In the data rows, the value 128 means zero.
Here are some points, one per row:
[147, 129, 136, 41, 130, 130, 112, 113, 129, 125, 133, 108, 148, 123, 81, 113, 120, 164, 99, 118, 151, 112, 123, 121, 131, 79, 130, 140, 147, 136, 158, 133]
[123, 190, 121, 122, 156, 123, 127, 142, 114, 104, 108, 131, 134, 122, 143, 135, 168, 107, 139, 116, 155, 104, 165, 114, 84, 125, 164, 116, 133, 123, 143, 115]
[117, 68, 134, 167, 133, 96, 111, 123, 130, 106, 95, 141, 150, 133, 150, 125, 101, 160, 119, 80, 139, 156, 124, 129, 108, 167, 127, 126, 108, 113, 142, 108]
[143, 38, 105, 138, 149, 159, 110, 92, 183, 77, 144, 87, 100, 153, 157, 106, 102, 110, 162, 28, 75, 129, 130, 86, 130, 101, 123, 91, 77, 98, 91, 120]
[131, 126, 142, 144, 138, 115, 146, 95, 140, 133, 151, 103, 116, 132, 149, 137, 128, 138, 102, 99, 138, 110, 128, 53, 113, 136, 137, 158, 95, 153, 104, 122]
[52, 174, 133, 186, 111, 145, 121, 137, 153, 158, 67, 128, 120, 158, 108, 38, 128, 147, 131, 117, 126, 161, 85, 84, 138, 81, 117, 112, 147, 116, 146, 133]
[147, 108, 80, 67, 140, 145, 116, 129, 137, 139, 137, 135, 113, 133, 135, 127, 115, 172, 110, 133, 117, 113, 137, 137, 134, 103, 120, 97, 129, 126, 151, 131]
[142, 126, 133, 122, 126, 58, 147, 155, 130, 84, 153, 107, 133, 134, 114, 158, 108, 127, 130, 150, 135, 123, 126, 105, 135, 85, 82, 114, 164, 113, 159, 131]
[129, 155, 123, 100, 139, 118, 127, 143, 148, 105, 116, 109, 113, 113, 116, 152, 150, 126, 152, 134, 117, 122, 93, 115, 98, 142, 120, 143, 101, 107, 144, 127]
[43, 151, 154, 176, 116, 142, 96, 103, 118, 159, 97, 146, 151, 140, 118, 140, 104, 122, 168, 124, 119, 131, 83, 117, 143, 103, 100, 87, 118, 154, 164, 160]
[162, 104, 106, 167, 108, 128, 141, 138, 131, 160, 138, 136, 145, 107, 107, 128, 150, 113, 103, 155, 131, 108, 184, 115, 172, 142, 112, 119, 146, 124, 162, 126]
[112, 181, 123, 119, 148, 111, 143, 142, 162, 106, 116, 171, 110, 121, 138, 136, 104, 89, 95, 121, 138, 132, 165, 131, 122, 97, 113, 136, 90, 154, 126, 89]
[124, 172, 96, 112, 125, 104, 132, 144, 143, 128, 135, 130, 115, 136, 144, 148, 125, 141, 148, 100, 73, 127, 132, 122, 111, 136, 147, 123, 129, 115, 165, 96]
[68, 137, 148, 169, 81, 153, 142, 129, 140, 158, 129, 118, 101, 87, 126, 110, 121, 121, 114, 124, 161, 107, 79, 109, 128, 147, 99, 100, 169, 101, 123, 115]
[107, 126, 195, 107, 148, 98, 105, 173, 141, 97, 164, 98, 130, 157, 92, 150, 82, 128, 81, 177, 156, 115, 148, 150, 120, 127, 132, 113, 139, 111, 152, 170]
[148, 125, 117, 133, 133, 118, 144, 116, 111, 104, 125, 109, 120, 125, 108, 124, 105, 103, 108, 102, 119, 117, 128, 148, 83, 136, 111, 120, 151, 158, 125, 127]
[155, 167, 132, 169, 137, 89, 106, 135, 142, 131, 110, 128, 87, 144, 111, 180, 125, 146, 133, 79, 135, 113, 134, 112, 146, 126, 108, 125, 89, 101, 109, 130]
[167, 199, 164, 160, 125, 108, 90, 122, 93, 133, 146, 160, 93, 135, 142, 145, 126, 129, 153, 133, 121, 116, 151, 118, 71, 112, 156, 126, 142, 114, 82, 103]
[139, 100, 123, 147, 128, 117, 137, 135, 112, 117, 132, 105, 83, 134, 128, 120, 104, 129, 137, 74, 92, 127, 120, 112, 125, 139, 140, 113, 106, 151, 105, 114]
[136, 104, 116, 71, 135, 123, 171, 166, 113, 120, 132, 141, 121, 154, 160, 144, 116, 137, 98, 121, 144, 108, 86, 127, 141, 101, 152, 109, 156, 129, 137, 118]
[147, 124, 89, 98, 124, 109, 148, 141, 132, 114, 120, 109, 127, 110, 109, 120, 107, 140, 136, 149, 120, 156, 126, 117, 131, 135, 110, 129, 116, 157, 98, 110]
[135, 114, 96, 135, 152, 137, 125, 119, 99, 160, 131, 157, 149, 95, 150, 119, 149, 135, 151, 146, 179, 109, 149, 156, 127, 153, 146, 143, 140, 140, 149, 132]
[154, 158, 140, 130, 155, 131, 128, 89, 98, 125, 90, 146, 115, 93, 134, 129, 117, 147, 140, 114, 90, 144, 146, 159, 132, 171, 125, 171, 132, 99, 130, 133]
[71, 99, 157, 142, 125, 105, 103, 75, 95, 112, 121, 150, 148, 120, 144, 107, 161, 102, 101, 102, 102, 155, 103, 126, 143, 115, 157, 108, 118, 138, 98, 143]
[138, 150, 94, 111, 119, 127, 103, 132, 125, 114, 131, 136, 113, 164, 133, 138, 110, 102, 128, 136, 98, 136, 151, 72, 165, 170, 143, 139, 133, 121, 118, 130]
[76, 185, 154, 142, 165, 156, 155, 155, 136, 102, 125, 126, 94, 138, 118, 169, 158, 131, 132, 143, 91, 150, 158, 161, 111, 124, 146, 164, 138, 113, 131, 118]
[95, 121, 96, 149, 165, 131, 89, 93, 143, 152, 141, 108, 135, 135, 126, 111, 167, 124, 115, 154, 142, 112, 101, 160, 167, 165, 140, 135, 143, 135, 164, 138]
[97, 105, 154, 147, 138, 83, 121, 90, 146, 139, 153, 192, 123, 86, 138, 60, 182, 138, 163, 140, 143, 107, 150, 165, 156, 141, 128, 114, 150, 123, 135, 108]
[146, 122, 147, 137, 140, 119, 139, 124, 72, 172, 165, 142, 135, 135, 125, 94, 174, 143, 141, 106, 102, 160, 156, 115, 122, 149, 129, 148, 102, 141, 137, 136]
[150, 121, 98, 113, 150, 153, 151, 155, 78, 139, 97, 122, 166, 103, 111, 124, 171, 119, 156, 165, 146, 114, 116, 148, 172, 137, 151, 120, 135, 101, 105, 115]
[139, 127, 134, 84, 150, 163, 133, 83, 137, 112, 78, 138, 119, 139, 108, 143, 142, 145, 136, 109, 121, 101, 114, 126, 133, 171, 123, 140, 121, 134, 82, 123]
[124, 60, 91, 139, 134, 137, 107, 140, 116, 134, 104, 107, 128, 105, 145, 127, 113, 128, 115, 158, 105, 131, 133, 127, 86, 106, 139, 102, 118, 130, 141, 187]
[143, 76, 145, 121, 76, 142, 150, 104, 129, 172, 149, 162, 109, 119, 122, 164, 144, 140, 134, 181, 133, 145, 124, 116, 105, 139, 113, 148, 154, 123, 173, 89]
[73, 119, 168, 127, 124, 175, 110, 193, 191, 94, 136, 126, 149, 109, 124, 158, 141, 159, 113, 114, 98, 117, 175, 162, 128, 137, 168, 181, 117, 128, 84, 127]
[113, 153, 147, 100, 152, 149, 171, 132, 129, 106, 161, 121, 151, 130, 109, 134, 112, 107, 133, 101, 134, 133, 154, 132, 129, 144, 128, 142, 108, 106, 145, 120]
[140, 137, 116, 132, 140, 101, 112, 111, 164, 132, 117, 88, 155, 107, 141, 168, 112, 92, 125, 116, 101, 138, 125, 113, 107, 87, 119, 135, 103, 161, 99, 103]
[110, 173, 142, 94, 128, 141, 122, 129, 91, 103, 112, 118, 78, 88, 139, 158, 147, 114, 126, 132, 155, 136, 145, 145, 141, 120, 132, 133, 70, 128, 144, 128]
[152, 130, 88, 123, 116, 145, 107, 118, 80, 91, 144, 158, 131, 98, 130, 134, 162, 150, 135, 159, 162, 142, 127, 123, 145, 121, 114, 136, 181, 125, 117, 151]
[95, 144, 145, 109, 92, 146, 173, 142, 151, 99, 132, 152, 146, 140, 92, 170, 153, 142, 127, 88, 129, 108, 157, 136, 122, 142, 163, 142, 112, 140, 108, 181]
[110, 115, 122, 126, 126, 95, 107, 109, 160, 206, 165, 162, 93, 118, 112, 80, 183, 96, 145, 142, 171, 137, 136, 190, 156, 162, 122, 121, 137, 134, 88, 139]
[184, 174, 149, 151, 132, 109, 123, 123, 113, 157, 128, 168, 125, 132, 146, 142, 135, 113, 87, 143, 115, 121, 131, 113, 117, 114, 93, 158, 119, 73, 110, 134]
[42, 169, 147, 163, 91, 167, 101, 136, 135, 163, 144, 110, 146, 142, 184, 92, 107, 140, 133, 123, 128, 114, 90, 119, 129, 135, 39, 106, 154, 149, 131, 106]
[83, 99, 61, 139, 119, 113, 158, 72, 114, 132, 138, 96, 159, 145, 153, 125, 126, 136, 134, 153, 151, 131, 117, 164, 127, 104, 158, 134, 122, 87, 139, 151]
[126, 101, 121, 128, 104, 117, 101, 113, 110, 136, 96, 134, 130, 139, 125, 150, 149, 100, 112, 97, 147, 183, 152, 131, 124, 153, 126, 108, 162, 160, 119, 121]
[120, 86, 133, 130, 138, 99, 115, 131, 154, 181, 152, 179, 124, 90, 116, 114, 159, 81, 205, 151, 165, 152, 105, 147, 145, 166, 147, 154, 147, 130, 141, 126]
[163, 149, 151, 153, 144, 119, 99, 128, 104, 142, 148, 125, 149, 158, 126, 150, 112, 113, 127, 95, 128, 127, 126, 125, 139, 99, 126, 183, 141, 126, 115, 87]
[118, 142, 155, 87, 131, 88, 99, 170, 135, 94, 167, 121, 129, 134, 116, 125, 91, 132, 94, 197, 124, 128, 111, 109, 142, 118, 154, 130, 124, 140, 128, 140]
[143, 91, 151, 134, 10, 106, 116, 165, 103, 156, 97, 87, 102, 169, 135, 140, 89, 111, 135, 146, 131, 91, 163, 89, 115, 82, 106, 153, 124, 97, 139, 89]
[147, 113, 155, 136, 164, 130, 126, 113, 107, 111, 105, 119, 138, 123, 146, 118, 177, 134, 124, 116, 108, 147, 131, 117, 151, 154, 138, 124, 125, 137, 112, 103]
Along one direction, these points spread out more than along any other. Take the direction at right angles to it along which they spread out most. Go by this last direction. How many in every 100 of the points above lie lower along it than each point below? Round to a whole number. More than half of the points above lie lower than the first one.
[167, 154, 138, 150, 127, 111, 95, 143, 100, 144, 129, 124, 107, 132, 112, 109, 116, 109, 106, 116, 91, 97, 113, 142, 96, 148, 145, 149, 119, 138, 138, 90] 41
[154, 86, 132, 162, 130, 180, 147, 132, 144, 187, 139, 130, 94, 125, 101, 145, 156, 123, 132, 195, 160, 114, 129, 130, 124, 93, 142, 120, 171, 135, 146, 96] 53
[142, 68, 111, 105, 171, 166, 152, 102, 137, 85, 115, 140, 125, 141, 140, 108, 131, 94, 145, 90, 93, 111, 105, 133, 122, 127, 85, 156, 103, 152, 118, 152] 24
[241, 159, 179, 97, 64, 170, 171, 139, 201, 93, 126, 84, 157, 136, 184, 83, 120, 142, 136, 117, 159, 151, 98, 163, 160, 133, 168, 125, 133, 174, 148, 226] 65
[211, 153, 198, 75, 68, 178, 175, 151, 161, 101, 138, 138, 200, 153, 130, 97, 110, 150, 137, 162, 125, 143, 96, 192, 147, 142, 158, 63, 105, 140, 134, 172] 90
[89, 125, 99, 161, 86, 179, 119, 111, 126, 145, 141, 132, 156, 112, 115, 115, 81, 107, 112, 154, 148, 149, 114, 104, 113, 115, 131, 109, 133, 90, 133, 113] 10
[77, 109, 75, 184, 115, 137, 159, 93, 116, 113, 105, 111, 127, 137, 104, 117, 66, 165, 133, 169, 145, 102, 139, 137, 154, 113, 135, 122, 150, 167, 133, 151] 16
[137, 141, 150, 62, 166, 115, 148, 149, 129, 166, 117, 95, 138, 112, 141, 139, 73, 135, 125, 134, 128, 130, 145, 116, 138, 118, 135, 94, 176, 120, 130, 154] 65
[139, 111, 114, 128, 158, 138, 151, 111, 115, 114, 107, 146, 138, 186, 143, 119, 144, 136, 120, 155, 140, 148, 120, 142, 105, 153, 110, 117, 98, 133, 98, 97] 41
[124, 84, 88, 122, 139, 136, 130, 172, 84, 127, 127, 124, 143, 118, 148, 106, 119, 142, 120, 106, 139, 127, 107, 127, 134, 126, 104, 148, 112, 125, 125, 154] 29
[156, 142, 102, 155, 137, 125, 116, 147, 130, 120, 159, 120, 130, 113, 98, 156, 126, 158, 118, 109, 117, 152, 115, 132, 123, 112, 125, 118, 91, 133, 129, 113] 41
[142, 138, 97, 108, 133, 103, 127, 142, 149, 119, 129, 114, 140, 135, 109, 135, 129, 125, 140, 137, 103, 128, 136, 122, 93, 133, 98, 116, 134, 128, 108, 152] 45
